50 stands for zero in the data rows.
Here are some points, each followed by its number:
(35 45 32 59 46 58 98 29 36 37 57 64 53 43 50 35 51 36 32 66 51 42 40 38 52 30 64 55 55 75 47 87) 0
(76 67 42 48 85 40 46 53 48 33 64 38 37 68 41 38 50 60 46 50 59 37 72 69 33 48 51 36 45 39 37 44) 1
(51 55 70 37 44 40 43 44 84 68 45 48 54 40 51 52 36 65 45 46 55 51 55 52 44 52 42 50 54 40 53 35) 2
(60 74 50 39 47 40 47 61 65 36 41 45 48 53 45 38 38 70 33 45 60 59 79 57 36 55 45 53 42 37 51 49) 3
(68 65 50 36 69 35 36 55 59 37 60 36 38 76 35 40 50 65 59 40 66 47 64 79 35 55 50 41 37 41 41 33) 4
(66 72 50 40 61 36 43 57 64 40 65 36 40 61 34 39 43 65 40 39 78 42 55 91 35 70 49 42 34 38 37 38) 5
(39 37 58 50 41 59 39 43 37 45 57 46 34 40 48 63 72 36 90 59 40 34 42 41 88 58 47 45 81 37 54 42) 6
(64 70 59 39 45 36 56 66 64 58 46 38 45 49 43 42 34 66 36 40 47 56 64 67 42 53 42 45 44 40 67 35) 7
(32 31 48 72 35 73 37 32 35 54 42 74 31 38 74 78 61 30 53 57 34 54 30 31 87 35 52 53 67 49 66 55) 8
(75 59 54 44 68 47 40 43 48 49 50 43 37 51 44 34 86 41 63 50 52 57 59 61 39 47 61 40 38 45 33 42) 9
(34 36 35 70 51 64 80 28 34 35 61 56 50 42 51 37 65 30 45 86 56 29 30 35 56 28 59 50 61 83 46 78) 10
(69 52 51 44 78 46 39 50 59 43 58 39 36 55 42 29 78 44 54 44 52 53 55 62 44 42 69 35 43 47 36 51) 11
(40 38 48 63 41 56 37 38 39 39 36 45 35 34 60 90 64 34 70 62 40 40 41 41 80 69 42 49 99 37 40 42) 12
(61 53 63 49 75 54 36 49 52 52 65 38 37 55 45 30 62 56 50 56 49 46 50 58 38 49 68 35 39 49 35 43) 13
(33 35 38 63 50 67 43 34 37 51 50 76 51 41 73 47 51 32 37 80 43 45 43 38 58 32 54 62 47 49 66 74) 14
(64 51 57 49 69 53 36 66 57 44 51 40 37 59 48 37 56 54 63 46 52 36 62 63 39 47 56 42 48 40 41 37) 15
(63 52 52 71 78 54 35 56 64 50 58 42 37 65 45 33 64 48 46 49 54 36 45 61 36 36 64 35 33 60 32 47) 16
(39 37 59 57 38 61 42 47 48 63 43 61 44 44 63 62 44 37 45 53 36 60 39 41 67 40 43 61 57 50 67 49) 17
(73 63 45 35 48 38 42 80 56 54 45 39 51 46 39 38 36 78 37 35 53 68 69 62 40 48 44 51 39 42 66 37) 18
(59 47 48 44 43 46 52 62 35 46 92 42 51 39 52 85 40 48 72 37 39 38 39 42 54 81 41 40 50 41 53 42) 19
(50 46 35 79 54 60 34 54 46 42 63 58 52 52 47 39 66 38 38 59 64 44 43 47 50 38 56 40 51 55 35 64) 20
(47 58 54 38 50 44 38 46 67 55 49 42 46 45 57 54 38 57 40 48 52 72 68 55 41 57 44 49 51 38 53 47) 21
(45 44 50 54 57 47 48 50 38 47 46 46 35 34 43 78 56 44 99 47 41 33 34 39 65 69 48 57 73 37 47 43) 22
(36 38 31 85 40 52 76 30 39 30 52 61 71 49 37 35 44 37 34 64 56 30 34 52 48 29 77 46 70 97 34 86) 23
(45 43 99 44 34 44 34 57 61 86 35 46 44 40 52 49 45 51 37 39 36 74 46 47 44 52 35 65 52 33 68 46) 24
(37 38 37 77 46 74 46 40 43 48 31 73 44 46 58 54 49 34 43 73 54 45 32 37 72 32 72 53 48 64 42 62) 25
Which two points above are nearest to each new point? Their numbers follow each, smallest number first.
(39 40 46 37 37 45 66 44 43 74 30 59 71 33 62 50 39 50 56 39 30 74 45 33 61 73 33 73 42 40 78 58) 17 24
(32 29 45 45 31 51 70 32 37 80 31 78 57 30 68 67 41 34 50 48 32 83 35 30 73 46 32 69 49 38 79 79) 8 17
(43 43 34 64 54 76 33 40 51 37 49 52 65 55 55 51 74 36 41 76 46 38 41 53 53 32 73 40 47 64 34 49) 20 25
(42 48 30 56 60 46 55 41 48 38 40 60 44 59 56 49 51 46 32 63 63 38 51 59 44 36 66 49 46 73 42 69) 20 25
(34 36 43 61 38 61 81 44 32 56 45 49 74 36 63 69 44 37 59 50 31 46 31 39 51 52 35 74 40 67 64 58) 14 17
(34 36 48 42 33 46 69 46 33 69 32 83 53 31 78 59 43 34 58 45 30 61 35 33 62 58 35 68 41 64 88 53) 14 17
(61 76 60 33 44 38 73 64 69 44 40 36 42 52 43 34 31 77 32 34 55 61 84 57 36 50 49 59 39 36 48 42) 3 7
(42 39 41 58 57 83 33 32 54 54 42 61 40 47 71 33 73 41 41 71 52 38 42 40 60 36 68 37 48 68 35 63) 20 25
(45 52 38 57 54 45 65 44 47 45 35 58 52 53 50 43 51 52 36 59 66 52 53 48 45 41 51 59 48 55 41 63) 0 20
(38 37 39 55 40 50 54 45 32 51 48 52 63 39 66 86 41 39 54 38 35 61 33 37 51 52 41 66 51 70 78 57) 8 17
(37 35 79 38 30 39 51 48 42 99 37 54 43 32 61 53 42 45 40 48 32 96 37 38 58 55 33 93 41 42 71 47) 17 24
(52 54 61 44 55 53 37 50 56 38 64 39 54 63 36 47 49 52 87 52 53 39 58 48 47 40 53 36 52 49 44 36) 13 15
(38 39 46 39 35 40 68 48 33 53 43 61 99 32 66 67 38 46 47 35 33 54 41 37 46 64 35 54 36 67 75 66) 17 19
(70 70 46 35 55 38 53 59 65 36 54 41 43 55 46 43 33 63 31 37 53 65 77 51 41 51 45 56 47 45 52 44) 3 7
(35 32 33 63 39 62 39 31 35 48 35 63 31 40 59 92 54 32 56 58 38 39 33 33 91 42 43 82 86 61 55 58) 8 12
(50 59 37 49 56 39 42 41 55 40 60 44 45 60 39 42 42 65 35 43 80 49 67 68 37 60 64 42 42 47 39 62) 3 5
(52 52 36 68 69 52 35 44 56 45 53 44 59 60 46 40 75 44 40 55 64 44 47 54 47 36 56 34 53 63 31 47) 16 20
(57 61 66 42 65 42 52 69 55 45 38 36 40 75 44 36 58 55 73 53 63 41 60 61 37 39 50 36 42 32 41 37) 4 15
(40 40 41 64 63 94 30 35 56 56 36 54 46 46 60 39 75 36 38 79 45 34 44 41 48 30 82 32 49 69 36 62) 20 25
(48 46 76 38 33 37 63 49 45 99 44 55 56 32 60 46 39 48 36 36 34 72 47 36 55 47 35 70 40 39 69 39) 17 24
(33 30 44 47 32 52 77 41 37 63 39 72 44 30 76 74 48 38 55 54 31 66 34 34 56 43 34 61 43 62 90 59) 8 17
(59 79 49 37 38 38 56 53 79 39 45 39 62 61 43 47 33 67 37 39 51 54 83 63 37 46 47 55 38 36 52 39) 3 7
(77 83 49 36 68 38 39 63 66 36 53 31 39 77 31 38 40 64 56 38 66 38 76 75 33 54 40 41 37 45 42 34) 4 5
(58 69 42 40 49 38 68 65 58 33 50 43 44 50 38 48 36 69 38 48 57 47 68 65 38 61 49 49 47 40 41 53) 3 7
(58 56 51 56 48 45 42 51 49 41 53 50 55 58 41 37 60 41 41 60 78 37 48 65 43 40 70 39 57 53 32 43) 13 20
(61 58 48 39 38 35 63 68 40 63 73 38 56 44 34 59 36 62 58 33 45 50 51 66 43 96 41 40 37 35 47 43) 7 19
(43 50 43 56 48 57 49 38 42 44 35 59 63 52 63 49 46 46 37 50 49 44 51 46 52 48 52 78 49 51 60 53) 14 17
(59 56 38 38 45 43 54 47 59 43 29 51 70 44 74 53 36 54 35 49 43 69 63 51 44 55 51 57 49 39 52 50) 3 21
(32 33 66 38 34 43 55 44 33 81 38 87 51 29 72 63 44 39 54 47 34 74 36 30 61 53 31 67 42 44 85 63) 17 24
(32 35 45 57 42 71 37 39 33 39 32 64 46 36 60 71 53 31 67 63 39 44 31 35 89 36 40 80 89 50 57 54) 8 12
(44 52 35 47 55 45 53 39 56 36 67 52 49 77 45 40 46 46 32 56 78 40 51 60 44 35 73 43 54 52 38 58) 16 20
(42 61 38 43 49 47 63 45 52 41 45 50 57 56 55 48 39 51 36 49 58 55 54 52 43 43 58 66 56 51 46 51) 3 21
(61 55 54 47 56 45 49 59 60 56 45 39 34 57 38 56 52 55 74 50 46 51 67 55 44 56 52 32 40 40 41 35) 9 15
(64 73 61 45 64 37 40 78 65 36 50 34 44 74 38 38 43 67 61 44 63 41 61 62 35 58 41 35 37 42 36 32) 4 15
(33 31 61 44 32 38 66 43 41 99 54 70 50 35 66 58 46 42 43 40 28 81 38 33 52 39 29 65 41 43 87 49) 17 24
(31 29 37 60 34 59 42 38 33 47 30 77 48 33 89 75 57 30 41 52 35 74 30 28 88 33 38 76 60 52 84 60) 8 17
(63 60 36 45 47 42 53 52 62 33 47 45 49 55 44 55 38 68 35 52 54 70 75 57 38 63 47 45 42 49 37 41) 3 21
(74 68 44 34 49 35 43 67 58 38 45 34 39 63 37 46 33 85 37 43 56 48 91 76 38 65 42 55 38 36 43 41) 3 18
(36 35 39 68 72 97 38 29 67 51 40 69 35 45 54 32 63 33 46 65 48 41 34 31 64 32 70 50 55 58 35 69) 14 25
(28 30 48 48 31 49 55 39 34 80 28 79 38 28 79 68 48 36 61 48 31 99 33 30 67 37 34 82 41 53 77 59) 8 17
